The rows of M fall into 4 groups, which share some directions, and each row is roughly a mix of its group's hidden directions.
M (160 x 12):
[[ 23  -8 -38   9  20 -24   7 -17  -9   1 -42   2]
 [-33   3 -37  -3  26  -9  18  14  11 -20 -30   5]
 [-34 -17 -20  -5 -22  20  26  24  13   9  13 -29]
 [ 10 -26 -17  26 -11 -10  29  10  -2  11 -37 -29]
 [-24 -15  22  -9  20 -28  15 -13   1  25 -28 -30]
 [-15 -26  -6 -26  20  29 -16  30 -15   3  24  20]
 [ 13   6 -22   1  -2  13  12 -46  44  10   9  -5]
 [-21  50  11   8  15  -8 -33   3  15 -22   7   4]
 [ -3   3  -4  -9   0 -19  51   0   4   4 -39 -26]
 [-32  36  -1 -12   8 -14  37  -8  -5   9 -21 -24]
 [-26  26  -6 -10  29 -25  19 -21 -20  16 -23  20]
 [ 29  -6  31  29   9  12  43 -10 -18  10  -4   8]
 [ -4 -28 -16  36  -3  30  23 -23  21  13  -3  20]
 [-16 -26  40 -31  21 -32 -12  -6   3   7  -4  -2]
 [-14   7  42 -15  13 -19   4 -25   2  16 -16 -37]
 [-24 -14 -34  15  -4 -10 -18  12 -14  32  12  34]
 [-34  -3  32  13 -23  -6   2  19   7  34  13 -26]
 [  2  17 -25   7 -21  10 -36 -22  11  31  28  12]
 [  3  -7 -19  37   9  -6  38   0   9  37 -22  -3]
 [-25  11 -39 -22  -1 -16  -6 -17  30 -20 -21  14]
 [ 14  40 -14 -20   9   3  30  -9 -37  -2   8  19]
 [ 30 -34  18  -5  -5  20  29 -22 -15   0 -17 -25]
 [  2   4  15  -6 -24 -17 -24 -48   1  12  33  -4]
 [ -4  13 -51  -2  12  25  17  25   8   3 -20  19]
 [-43 -14  -8  16  17  26  17   6 -10  -1 -37 -15]
 [ -9 -28   3  18  50 -19   8  -5  27  -4   1  19]
 [  7 -43  17  -6   1  32 -18 -19 -14 -32  -4 -10]
 [-33   9  20 -23  -1   3  16  40 -30  16  13   1]
 [  3 -26  32  25 -17 -21   1   9  15  28  -6 -33]
 [-16 -31 -31  20  34 -18 -24  -2 -10  22   0  -7]
 [-26  38  10   4 -16  -1   0 -22  39  27   5  -5]
 [  7 -33   7  -7   6  37  10  17 -40  14  16  14]
 [ 32 -22  40   3 -20  -1 -10  24 -33   1   6  -1]
 [  2   7  22   7 -40   1   1 -26 -21  -5  44  -4]
 [-23 -26 -25 -27   3  -3  19  18 -21  13  -1  38]
 [-18  27 -12 -21 -10 -12   6 -56   8  11  -4   9]
 [  5   3  17  52   3 -23 -36  -7   6   6  -9 -16]
 [ 43 -10   9 -29   5  -1  30 -12  13   2  15 -31]
 [-12  19   1 -10  31  -4 -49 -17   4 -12  11 -28]
 [  5 -28  23   6  -3  43 -15  27   0   9  32   5]
 [ 28 -10  11 -29 -25  -9 -35   7 -10 -34  14   0]
 [ 18 -31  15   5  -4  41  28 -10   1  16  29   9]
 [ 28 -37   7   6   0  30 -19 -33  11 -24   3  -2]
 [-12  -6  39  10 -18  -6  -6 -31  -6  13 -36 -25]
 [  3 -21 -23 -13   7 -36 -11  40 -22   1   5  23]
 [ 14   6  12  22  38  42 -22   2 -20   0   4  17]
 [-23  -3  12 -15 -42 -20  43   5   5  14   2 -12]
 [-34   4 -33  11  -3 -14   3  36   9  26  14  21]
 [ 16  17 -11  47  13  21 -26 -15 -12  25   4  10]
 [  6 -12 -32 -20   8 -10  -1  37   4 -29  10  33]
 [-45  10  -6 -27  -5   4 -38 -15   2 -22   8 -10]
 [ -8  32  -3  -9 -33  32 -12  21 -33  -7  -3 -18]
 [ 26 -23 -10 -28  30 -17  -7  17 -26 -21   5  23]
 [ -4   9  29   0 -17  -2  30  44 -30  -4  10 -13]
 [ 36   4  -5  31 -26  12   4  -7 -11 -28  35   1]
 [ 17  41 -10  23 -24 -10   9 -26  26 -12   2 -20]
 [-42  26 -10   0  -3 -15 -13  43  -2   0  18  13]
 [-16 -15  12   7 -18  40   7  19   5 -23  40 -10]
 [-10 -12 -39  -5   9  -5  -6 -12  28  37 -29 -15]
 [  9  31  41  20   4   6   0  -5  20 -25  -3 -34]
 [ 24  15  37  27 -20  -1   8 -29  -4  25   2 -20]
 [ 57  -2   2   7 -21 -13 -15   7  -2  -9  17  27]
 [ 27  15  12  21 -17 -21 -48  -1  -5 -24   0  12]
 [-28  15  15  14  19  38   1  37  -4 -21  13  -5]
 [-38  -2   7  36  -7 -40  10  23   4   1  -2  14]
 [  0  27   3  36   3  -9   6 -35  35   7   6  22]
 [  0   5   2  22   2   6 -15  16  24   6 -33 -51]
 [ 18   8  50  17 -17 -13 -22 -31   4 -15  -2  -5]
 [-20   2   5  33  21 -17  31   9  15 -13 -33  24]
 [  9  -6   0 -20 -16  36  28 -14  16 -27 -25 -25]
 [  8   5  12  20   5 -22  39  10 -30  10 -37 -13]
 [  2 -23 -47  -2 -19 -10  -6   5  11  -1   5  44]
 [ -7  37 -15   4 -55   0   7  -2   7  19  10  -9]
 [-21  55  18   7  -9  17  -2 -19  -2  16   7 -20]
 [-23  33  27  24 -11  29 -27   4 -11   2  14  18]
 [ 14 -25  30  -5   7   0  22   8 -51   6 -15   9]
 [-50 -16  -5 -25 -23 -16  -7 -19  18 -11  13   0]
 [ -6  37  14 -19  28   4  23 -38   2  22 -11   0]
 [-23 -20  28   6  -3 -37  27  25  -2 -22 -16  -8]
 [-32  -7 -35 -11   0 -15  38  33   3   6  -5   1]
 [ 43  -7  12  -5 -41  21  -4  -9  -2   9  29   7]
 [ -5  20 -17  26  13 -24  -6   3   3   6  17  53]
 [  5 -15  12  22 -17 -12 -31   1  42  31   2 -17]
 [-27   6  -4   6 -29  21  22  -6  15 -12  41  25]
 [-54  -5   3   1  -5  17   5 -12   5  12  38 -13]
 [-10 -26 -45  -5 -12  -2  22  26  -4   7  -7  31]
 [ 12  10  14 -26 -35 -19 -40 -19 -11   3  -5 -20]
 [  9 -26   2 -11 -17  20   6  40   4  39  24  -4]
 [  1 -53  10  -3  12  -2  -2  36 -23  -1  -3 -20]
 [  6 -14 -16 -44 -32 -13  25  -7  -6  -6  -4 -30]
 [ 14  29  -9   9  -3 -13  32   2  30  40 -18   8]
 [ -3   1  23  33  29  35   6  28  -9  10  19 -17]
 [ 22  39  -4   6 -12   1  18 -19  39   7  28  -2]
 [ 34 -21 -23   2 -17  27   7 -13 -14  19  10 -36]
 [ 18  12 -23 -39 -33   8  13 -34   5   8  11  11]
 [-27  12  -6   7  18  -6  -5 -18   5 -12 -46 -37]
 [-20  33  -7  13 -24  30   4 -31  -9 -15 -22 -17]
 [  2   9  29 -29 -23 -48  11  -8   1 -17   5  17]
 [ 38  10  31  31 -24  -8   1 -17  26   9   2  10]
 [ 35 -26  -6  11 -34 -15   8   9  -6 -28 -14 -26]
 [ 18 -28 -32  14   5 -34  11  -3 -20 -16 -23  20]
 [-27  32 -23 -25 -14 -30   1   6   1 -11  25  22]
 [  3  14 -11   4   7  54  -2  13  -2  27  26 -20]
 [  3  -4 -21  36  11  47  -9   8  -1  24   5 -21]
 [ 31  -4   3  25  34  12 -30 -21 -19   2 -24  10]
 [ -8  23 -28 -10 -20 -39  20 -17   1 -33  -5  -8]
 [-35  19  14 -22 -18  -6  48   2   8   9  -4  14]
 [ 25 -18  13 -20   4  18  48  -8  22  11  21  -4]
 [ 21  11  35  -9   4 -33  23 -20  14  -5   8  33]
 [  0   4   8 -27  -8 -27 -38  35 -20  -7 -20 -14]
 [-19  16 -43   9  -8  39  29  -6  -7   4 -16  -2]
 [  1  42  13 -24 -10   6  30 -22  26 -14 -10 -16]
 [ 33 -28   0 -25  17   0 -28 -24 -20  -9 -20  15]
 [ 16  -4   6  23  -7  16 -16 -23  25   7  46  23]
 [ 57  -7   0   5  26  -9  -2  25  -7   1  -5  22]
 [ -3 -15  22 -17  23  32  -5   2 -12  24  40 -21]
 [ 32  14  12  -7  12  -4  19  38 -38 -14  11  13]
 [-25  11 -14 -36  -3 -19 -39  23  -5   0  16  20]
 [ 26  -5  40  17   1   1 -42 -27  -9  -7   1   6]
 [ 35  13   3   8  25   0 -20   1  -1  41  33   1]
 [-44  20  10  -7  -4   3 -12 -32   7   0 -24 -31]
 [ 13  16   6  24  11  17 -13  24 -17  25 -19 -43]
 [-19  14  -3 -11  -4  57 -21 -13   6  -5  23  -8]
 [ 12 -26   0 -41  -3   2 -44   0  12  -8  13 -21]
 [ 21   0   3  -4  12 -26 -13  -1  -2  15 -54 -26]
 [-19 -12 -24  14  23 -26 -24  21   2 -25   1  34]
 [-21 -26  32   6 -24 -12   2  41  11 -20  13  -9]
 [ -4   9 -36  25  10  31   3   6   0  23  38  15]
 [-32   7   1  -1 -42 -21  -5  13  22   8  36   6]
 [ 23 -18  16  50 -12  27   9  -7   5  17  18  -8]
 [ -8  17  32   3 -14 -10 -37 -19 -16  33  22  -6]
 [ 25  10 -18  22  -3 -30 -50  -5  -2 -17   2   9]
 [  2  -9 -27 -20 -24  -6  14 -17 -48   5  26  -2]
 [ 23 -21   9  10 -30 -27   1 -31  -3  33   1 -20]
 [ 40  -6 -23  12  23 -46   7  -4  11   0   2 -10]
 [ 22 -35 -33 -21  12  -9 -12  -8   0  24  29 -13]
 [ -7 -39  10   5  18   1 -20  10  35 -32  -8  21]
 [  9  17 -20 -28 -37   0 -13 -30  15   0  27  18]
 [ 29   2  -7 -11  14 -33  40 -15  14  16  -1 -27]
 [-23  -4 -17  23  -5  -9 -39   2   0  41  13  22]
 [ 14  36  14  33  -2   2   9  20  19  10  34  21]
 [-10 -11  16  24   1   9  23   3 -30  50 -16   1]
 [-20  38  -2  46 -15 -20   0  -3  25   7   7  -3]
 [  5 -26  10  10 -30   6   5  53 -15  -5  14 -13]
 [ -9  32  14 -30  -1   6  -3 -28   5  25  25 -31]
 [ -5  40   2  20 -39  23   3 -14  17   3  25   9]
 [-38  16 -26 -15  23   3  30   9  14  26 -17  -2]
 [ -1  27  36 -14  27 -13 -16   5  24 -22   9  27]
 [  2   9  20  26  25   7  29 -28  -8   0 -37 -21]
 [ -6  48   1   2 -18   9  -1 -20  35  18   8 -22]
 [  7   9  -1  -2  10  40 -39   1  -1  -6  38  21]
 [ -4  39  -8  21  23  15 -36  -1  28 -13  14   2]
 [ -5  22  18 -46  14 -21  33  20   0   5  11  -9]
 [ 13  13 -43  17 -12 -10  12  36 -10 -10   3  31]
 [-23 -18  13  21  14 -14 -53  16   0   6  10  18]
 [ 16  28  25   8  26  10  22  -4   4 -31 -15  33]
 [ 16 -10 -54   8 -10  27  17  19  -5   1  17  13]
 [ 52  18  -5  14  17   8   1  33 -21   9  -4   3]
 [ -3  -3 -25  10   3 -10  55 -28   1  22 -12   7]
 [-33 -41  28   3  11 -18 -16   3 -16  12 -25   5]]
One row of each group comes first, with its name. Which group is each row after those in?
[  7  25  17  20   1  42  37  13  -6  -8  18 -15] | (47)
[  5 -15  24 -29  -9 -50  10   4 -12   0  25  10] | (100)
[ 28  44   5  33   1 -21  24  -7  19   8  -6  -1] | (5)
[-36 -29  -2  -1  -3  19 -12  32 -17 -13 -17  29] | (97)

[-24 -17 -33 -24  33   8  21 -22 -17  11  12  11] | (100)
[ 24  -8   9   3  18  13 -32  16  -7 -48 -14  14] | (100)
[ 21 -14  -6 -33 -30 -28  19 -16   7 -30  -6 -15] | (47)
[-22   7 -18  22 -21  21  27  20  30   4  28 -15] | (5)
[ 37 -17 -12  -5 -29   2   6 -29  14 -32  22   4] | (5)
[-23 -32  -5  30  24  22   1 -22  29   1  -4  22] | (97)
[ 10   5  21  42  15 -16 -46 -15   4  -4 -10   3] | (47)
[-35  10 -16  25  24  11  13  43   7  14   4  -9] | (47)
[ 30 -14  42  16   9   3  12   2 -36  -9 -22  -6] | (5)
[ 37 -18   7 -20  14 -46   6 -13 -14   6 -19   8] | (100)
[-35  -3  21  26  26  34  25 -15 -10 -11  -3  -2] | (5)
[ -3 -12  -6  -6  22   6  53  17 -21   2 -32  -6] | (47)
[-35  24  16   7   5  26  32  -7  -1 -16  33   7] | (5)
[-19   0 -18   3   3 -32  -3  22 -28  -1   8  47] | (5)
